One turn moves each row of this set onto another row. After a few examples, where does it send each row asked below?
zesu: [-20.2  18.0  -8.2  35.3 -23.5   8.6  -6.3  24.7  -7.8   6.4  14.6 -16.2
  29.2  -6.3  12.6 -12.7 -26.6 -18.0  20.0 -28.2]
kor: [-12.2   3.3 -31.9  17.7   1.0   8.2 -19.8   3.1 -20.4  19.8  24.4   2.6
   0.1 -11.7  22.7  -7.5 -31.8  -9.6  16.9 -10.2]
duvi: [  1.7  13.7 -30.9  -8.5  17.7   8.0 -36.4  31.3  23.3   0.9  30.1   2.4
  50.7 -11.4 -20.4 -15.4  -8.5   7.8 -25.4 -14.1]
paven: [  2.5  21.4 -42.9  13.5 -16.7  11.7 -36.6  11.6  13.5 -28.6  31.0  19.7
  21.0  20.4 -46.9  -6.4  -4.5  -0.4   0.2 -20.4]
Patum: [ -2.7  18.6 -50.1  -5.1 -17.2  24.0 -47.8   9.9   9.7 -26.9  22.8   2.6
  23.1  16.0 -32.0 -13.3 -12.2   0.6 -28.0 -30.9]
vamov: [ -3.2   8.8 -29.3  16.8  -3.7  14.0 -21.6   4.8 -20.7  19.5  18.5  12.4
   6.5 -22.5  14.3  -0.1 -22.2 -23.7  28.3 -29.1]
Tabil: [  2.3  14.6 -37.4  10.6 -26.6  10.6 -41.9   2.5  18.4 -29.1  35.3  27.7
  29.3  20.5 -33.0 -10.2  -3.0  15.8  -6.3 -15.5]
Ges: [  2.4  14.4 -22.4  28.5 -48.1   7.1 -24.6  17.4 -18.2   6.0  -0.1  -9.3
  37.8 -23.4   6.4  -9.0 -28.8 -20.8   8.6 -36.4]
rusaf: [-12.8   7.1 -35.2   3.3 -21.4   6.6 -13.7   1.5 -13.4  26.5   5.7  12.1
  18.3 -34.1  22.1 -20.0 -18.3   9.6  19.7 -29.2]
rab: [  4.2  16.7 -49.9  -8.5  12.4  13.6 -48.8   6.1  14.7  -8.2  44.7   3.5
  27.9 -11.3  -7.7 -21.4  -0.6  18.9 -28.0 -22.3]
Nak: [-21.2  14.5 -26.6  22.6 -44.4  13.6 -17.0  20.4 -12.9   0.3 -10.4  -3.0
  34.0 -21.9   7.1 -11.1 -27.2  -4.6  20.8 -34.1]
vobo: [  1.6  18.9 -53.6  -0.5 -19.8  11.9 -48.2  -1.8  11.6 -32.5  33.6  10.4
  34.3  -1.4 -17.4 -23.5  -5.1  17.9 -27.9 -32.0]
kizir: [ -3.6   1.8 -52.2   3.5  -5.0  12.6 -37.0  -2.2  11.0 -33.3  20.2  17.5
  33.9   8.6 -35.9 -16.5  -4.9   8.8 -15.7 -36.4]
Lam: [ 10.2  23.2 -18.9  18.7 -17.2   1.0 -32.7  19.9  27.7 -12.6  39.8  16.9
  42.1  11.9 -32.6  -5.8  -2.0  14.4  -4.1  -0.2]
gesu: [  5.3  10.9 -34.5  11.9 -52.7  -1.9 -30.4   6.7 -17.4  18.7   9.5  12.6
  33.8 -31.5  15.7 -21.8 -25.0  -7.8   7.6 -34.3]
Busa: [-19.5  10.4 -23.7  29.2 -19.0  15.4 -11.0  23.5 -13.9   8.8  -3.0  -4.6
  23.1 -19.8   3.2  -1.4 -21.1 -10.4  36.7 -27.9]
Mev: [  1.8  13.6 -33.1  13.7  -8.3  -3.0 -21.6   6.0  19.6 -31.0  28.4  32.1
  42.0   6.0 -41.4 -11.4  -5.8   7.0  -1.0 -20.3]
kekel: [  0.3  27.7 -37.6  20.9 -25.7   6.1 -37.9  12.1  16.6 -44.6  32.2  12.6
  41.3   5.2 -33.0 -12.0  -6.3   7.5 -10.4 -23.9]
fid: [ 13.5  28.0 -28.9  12.6  -2.7  -2.6 -25.3  18.7  21.8  -5.1  43.3  22.3
  27.0   7.3 -43.5  -8.6  -0.7   5.9   1.7  -4.5]
ponar: [-10.1   6.3 -20.7  39.7 -10.6   7.7 -16.0  18.3 -19.4   9.5  14.1 -20.9
  15.4  -6.1   7.2  -0.8 -32.9 -16.5  18.4 -11.6]
Zevo: [-25.4   9.5 -21.4  18.0   1.0  17.4 -15.7  19.0 -10.9  20.5  25.2  -5.0
  11.1 -10.0  23.5 -13.4 -23.5 -16.5  25.0 -26.9]
Babo: [  7.2  24.5 -32.3   7.7  25.6  10.0 -38.1  25.5  20.9  -4.0  49.6   1.0
  31.0  -9.4 -15.9  -8.0   0.3   8.6 -10.1  -7.4]
Siro: [  4.5  21.9 -20.2   5.3   6.4  -6.0 -22.6  26.7  26.7 -11.6  34.5  21.6
  52.7  -5.8 -32.0  -9.9  -8.5   6.2  -6.8  -6.6]
Gufo: [ -9.0   7.4 -40.0  19.7 -60.1  -5.8 -36.5  10.8 -17.7   9.2  11.5   8.9
  29.7 -15.9  16.9 -27.0 -34.7   2.6   6.4 -16.0]
kov: [-11.1   3.8 -43.2   4.6 -29.0  -0.4 -32.2  -2.1 -20.2  20.3  22.5  20.3
   8.3 -18.5  29.4 -23.5 -33.2   2.0  10.7 -13.0]
menev: [-15.4   7.2 -29.3  17.2  -4.4  12.7  -9.7  12.1 -13.5  24.3   7.7   5.7
  13.9 -27.2  13.3  -6.9 -15.6  -0.8  36.0 -25.0]
rumu: [ 11.3  21.4 -16.8   6.2   4.9  10.2 -36.8  26.8  25.9   2.3  40.7  -4.4
  41.1   5.6 -19.4  -5.4  -4.7  13.6 -20.9  -0.2]
Mur: [ -8.0   8.9 -26.3  40.3 -48.9  -0.2 -26.3  23.5 -16.5   2.8   6.2 -16.3
  32.9  -8.9   4.1 -12.4 -34.3  -9.6  10.9 -16.1]
Pusu: [ -2.9   6.8 -45.5  -5.8  -9.6  26.7 -50.8  -2.2  13.1 -22.7  32.5  11.8
  21.2  18.1 -19.6 -11.5  -6.3  14.8 -24.4 -24.2]
zomi: [  4.2  30.9 -24.1  25.6   2.7   5.4 -30.9  28.7  21.8 -27.2  42.0   6.8
  40.4   0.6 -32.8  -2.2  -2.9   1.9   1.1  -8.7]
makog: [ -3.2   2.1 -50.7 -10.7  10.9  20.1 -46.1  13.3  13.5 -13.2  21.3  -0.6
  40.0  -2.1 -23.2 -18.9  -6.7   8.2 -30.0 -32.0]
Vute: [-16.7  13.9 -33.9   5.7 -46.4   7.1 -18.4   6.5 -13.1  11.5  -4.4   6.4
  31.9 -31.2  18.8 -21.7 -25.2   7.6  11.0 -35.1]
zin: [ -3.0  11.8 -18.6  32.3 -16.5  14.8 -18.3  15.9 -20.7   7.4   6.5  -9.9
  21.0 -16.6   5.9   5.4 -27.4 -30.2  20.6 -33.1]
taba: [  3.2  11.2 -33.6  -8.7   9.6  25.6 -48.0  12.5  17.9  -3.2  35.7  -7.8
  28.4   9.4 -11.3  -9.1  -7.3  12.5 -33.7 -14.5]
Zekam: [-14.9  13.6 -20.1  34.8 -55.0  -1.5 -12.2  13.4  -7.3   4.8  12.0  -4.6
  38.1  -9.2   8.9 -27.3 -23.1  -3.0  13.8 -35.6]
lilu: [-21.8   1.2 -40.5   5.9 -17.1  12.2 -27.2   5.3 -13.2  26.7  27.1  13.1
   9.4 -14.2  28.1 -29.3 -18.2  -1.8  21.2 -33.0]
zereg: [  5.8  23.5 -40.5 -17.9  -4.4  16.2 -42.7  16.4  16.1  -2.6  29.9  -5.6
  30.5   0.2 -18.1 -18.0 -13.8   9.0 -42.2 -21.2]
bosot: [-16.3   4.6 -40.1  15.6 -51.2   0.9 -25.4   2.1 -11.9  16.6  19.6  12.4
  25.7 -13.4  20.0 -37.8 -17.8   4.6  15.4 -38.1]
rogav: [ 16.8  29.4 -27.6  -6.0   4.6   0.0 -29.1  22.0  22.9  11.2  42.1   5.1
  33.4  -4.4 -24.9 -15.2  -5.7  12.1 -23.0  -5.1]
fivon: [  2.1   8.0 -38.1   4.4 -24.5   2.3 -28.9  -0.5 -18.4  26.4  20.2  25.5
  14.4 -31.6  22.0 -16.3 -21.6 -10.0  19.7 -29.4]

Siro -> Mev
menev -> Busa
lilu -> Zevo
And these:
Mur -> Gufo
vamov -> zin
Pusu -> taba
rogav -> fid
Babo -> zomi

One turn moves each row of this set onto another row. After a few examples, where does it send each row asked below?
Fezu: [ -1.8  -8.8   0.5  -1.8   0.3  -4.0  19.8   2.8 -28.1  17.0 -30.1  16.0
 -11.9  -9.2   4.2  -1.8  26.8  -9.1  -7.8  13.7  -6.5   2.8 -36.3   3.9
  16.5   2.3]
podus: [-12.4 -13.6   5.8  11.0   6.2   7.0  11.5 -15.0   1.4  -0.3 -21.3   6.0
 -21.0 -11.1 -13.7  15.6  22.8 -15.6 -23.8 -26.1 -10.4   3.4 -33.0   0.6
  11.4 -11.6]
lor: [ -6.7 -17.7  13.2  17.4  12.2  10.9  13.9  -8.6 -11.0  -4.9 -26.2   4.7
 -22.3 -14.4 -10.9  21.8   8.2 -17.0 -18.7 -18.9  -6.1 -10.1 -26.9  -4.8
   5.8 -12.6]
romib: [ -4.6 -19.9   4.6  -5.4  17.2  10.6  10.9  -0.9  13.2   7.3 -26.8  -4.4
 -11.6  16.0  -8.1  20.0  25.4 -17.5  -3.8   2.4  -5.1  19.9 -31.6  11.9
  17.2   0.1]
gare: [  0.4 -24.1  14.0   1.4  25.0  15.1  13.2   4.1   4.9   1.3 -31.3  -8.6
 -13.4  13.3  -8.0  28.9  11.4 -17.2   0.4   7.9  -1.2   6.0 -26.3   8.6
  11.3  -1.9]
pef: [ -9.5 -11.5  15.7   9.5  10.4   8.9  12.0 -12.5  -0.1 -10.2 -29.8   3.0
 -21.4  -9.5 -10.4  18.6  14.0 -12.9 -19.4 -19.3 -16.7  -2.9 -35.7   0.0
   9.7  -4.9]
kek: [-15.6 -16.7  14.2  11.4  10.5   8.6  15.3 -16.8  -7.1  -0.7 -15.8   0.7
 -26.4 -17.4 -10.3  21.5  11.9  -8.5 -18.6 -18.1 -11.0  -5.4 -40.5   1.2
   8.9  -9.2]
bul: [ -3.2 -17.0  10.8  -5.1  18.5  10.3  14.0   2.0   6.0  -3.6 -36.9  -5.6
 -12.2  13.9  -4.7  20.2  16.9 -13.6  -1.2   9.2 -11.3  13.2 -35.5  10.0
  15.5   6.9]
mubev: [-11.7 -14.0  -1.2  -0.6 -21.2  -8.1   2.2   0.0 -13.7   6.3   4.7  16.2
   2.2 -23.1   6.3 -22.9  -4.8  33.0  16.9 -22.5  13.8  10.5  34.1 -28.4
  -8.7  -5.6]
memiz: [ -8.7 -11.7  -0.1   0.2   2.3  -0.1  21.2  -0.1 -23.1  -2.8 -37.5  13.0
 -12.2  -8.3   1.8  -1.0  16.4 -19.2 -11.4   8.5 -11.7   2.2 -41.1  -2.8
  11.5   5.9]
gego: [ -4.1  -1.1  16.8   0.0 -12.5  -5.6  -0.5  -9.8   3.8  -7.5  23.4 -15.2
  -1.5 -12.1   0.2  -7.4 -13.0  39.2  30.5 -19.0  11.8  14.8  32.2 -16.3
 -12.4  -2.4]
tikop: [ -3.1 -21.3  -1.1 -16.6  -7.5  -2.9   1.0  13.4   4.2  11.6  -1.1   0.9
  10.7   5.7   8.5 -13.3  -1.2  32.1  35.9   3.4  18.4  27.2  36.1 -13.8
  -1.8   5.3]
sovi: [ -4.3 -20.5  -1.3   3.1   7.2   2.8  23.5   5.9 -28.5   4.2 -33.4  11.4
 -11.5  -5.8   2.2   5.1  11.5 -24.2  -5.0  16.5   0.5  -1.6 -32.7  -4.3
   8.1   0.7]
vadu: [ -1.5  -7.1  15.7   1.5 -17.1   1.1  -5.6 -15.8  10.0  -9.7  24.6  -1.5
   7.8  17.3   0.3  -5.4  -8.8  38.9  22.3  -8.4  20.0  21.1  29.1 -15.0
  -7.5   4.9]
Zav: [-10.9 -15.4  -8.5  -1.3  -1.3  -0.8  20.4  -0.4 -19.6   9.4 -27.9  15.2
 -10.9  -5.6  -0.2  -4.6  23.8 -23.6 -12.1   6.8  -2.8  10.8 -37.5  -1.0
  13.5   1.2]
tufos: [  5.1 -13.3  15.5  -4.1  19.7   9.4   8.9   0.3   7.5  14.7 -28.9  -7.1
 -12.9  13.9  -6.7  25.3  28.4  -2.2  -0.3   7.9  -8.6  12.9 -29.9  18.7
  20.0   0.4]
lifuv: [-12.4 -18.9  -1.2  -1.5   3.7   1.3  23.7  -1.2 -26.5   8.5 -22.8   8.7
 -15.8  -9.3   5.3   2.6  14.6 -17.0  -7.5  16.8  -3.7   2.2 -45.4   0.0
  11.4   3.8]
kife: [ -0.8  -7.2  36.2  -6.5  -5.8  -1.7   1.0  -8.7   5.4 -11.6  27.2  -2.8
   2.0   7.0   4.2   8.3  -8.8  50.3  20.7 -25.1  -7.3  10.3  25.4 -16.9
   9.6  -1.1]
dital: [ -2.2  -3.7  12.5  -8.9 -10.4  -6.9   1.7  -0.6   2.3  -3.6  18.9 -17.0
   7.3  -2.0   6.2 -10.2 -11.1  37.7  40.2  -0.9  15.7  21.9  31.7 -13.8
  -9.0   5.8]
Rize: [ -4.8  -2.6  22.6  -6.9 -22.3 -12.9  11.3  -5.4 -26.0  -8.5  26.2  14.0
   3.5  -8.3  14.0 -14.5  -8.2  43.7  16.7 -15.8  -6.0   2.4  19.8 -27.6
   8.6   1.3]
Gudi: [ -9.0  -7.8  20.8  -5.7 -17.2 -15.6   8.6  -8.8 -13.0 -25.1  28.8  11.3
  -7.5 -15.6   7.0 -19.8   7.6  35.6  26.3  -8.8  -0.6  13.6  29.9 -22.5
  -2.8  10.4]
boril: [ -4.5 -11.5  21.9 -14.7  -9.1 -12.5   6.9  -0.5  -2.2 -21.0  26.7   2.7
  -1.9   2.2   8.5 -14.2   9.1  34.1  37.8   7.0   3.2  24.5  29.3 -14.8
  -0.8  16.7]
Nul: [ -4.7  -7.1  16.1  13.7   7.6   5.4   8.5 -16.0  -6.8   7.2 -21.9   7.3
 -24.0 -17.4 -11.7  18.5  24.3  -0.8 -22.8 -23.4 -14.8  -5.0 -30.9   4.7
  13.7 -11.9]
tesi: [ -4.9  -2.7  10.9   8.2 -26.5  -3.3  -2.7 -20.0  -3.5 -10.8  25.7   8.6
   4.8   3.3   1.6 -14.6  -9.8  38.4  12.4 -15.1  19.5  13.9  28.4 -22.2
  -9.4   0.8]
botup: [ -7.3 -18.0  13.7  -1.5  -3.8   4.7  -9.7  -3.9  19.9   2.3   7.0  -4.1
  -1.5  -5.6  -5.8   3.5  -4.7  39.3  20.8 -33.9  11.8  18.8  40.5 -15.5
  -6.5  -8.8]
nevo: [ -1.6  -6.1   6.6  -1.3 -23.1  -5.8  -0.4 -10.1  -5.4  -5.9  22.4   7.2
  11.2  14.0   8.3 -19.0  -7.9  33.3  24.1   3.9  22.8  20.9  27.0 -19.2
  -8.2   9.4]
liliz: [ -5.8 -10.4  29.8  -6.3  -7.2  -8.7   2.3 -11.8   9.3 -25.8  30.0  -0.5
 -10.1  -3.8  -0.6  -2.6   7.5  39.9  28.5 -14.3  -1.8  19.2  33.7 -14.2
  -2.3   8.4]
tes: [  3.0  -9.2  24.0 -20.3 -10.0  -6.7   9.1   5.8 -10.0  -3.5  21.0   1.9
  12.2  16.1  16.8  -6.5  -6.0  43.5  33.9   7.3  -1.3  18.2  21.2 -15.4
  12.6  11.0]
Tez: [ -7.9 -22.1  13.7  -4.1  21.5  13.4  15.6  -1.9   6.1   6.3 -20.7 -11.9
 -16.3  11.4  -4.0  27.3  15.1 -10.2  -0.2   9.9  -5.4  11.1 -39.5  13.2
  14.4   1.6]
nus: [ -5.5  -1.5   8.5  -3.0 -20.1 -12.0   5.9  -4.9 -11.4  -5.5  19.3  -7.2
   4.5 -16.6   7.7 -19.2 -12.2  36.1  32.7  -6.6  14.5  14.0  29.3 -21.1
 -12.0   1.8]

lifuv -> Tez
Gudi -> boril
Rize -> tes
And these:
tesi -> nevo
memiz -> bul
podus -> Zav
lor -> sovi
Fezu -> tufos
tikop -> botup
nus -> dital

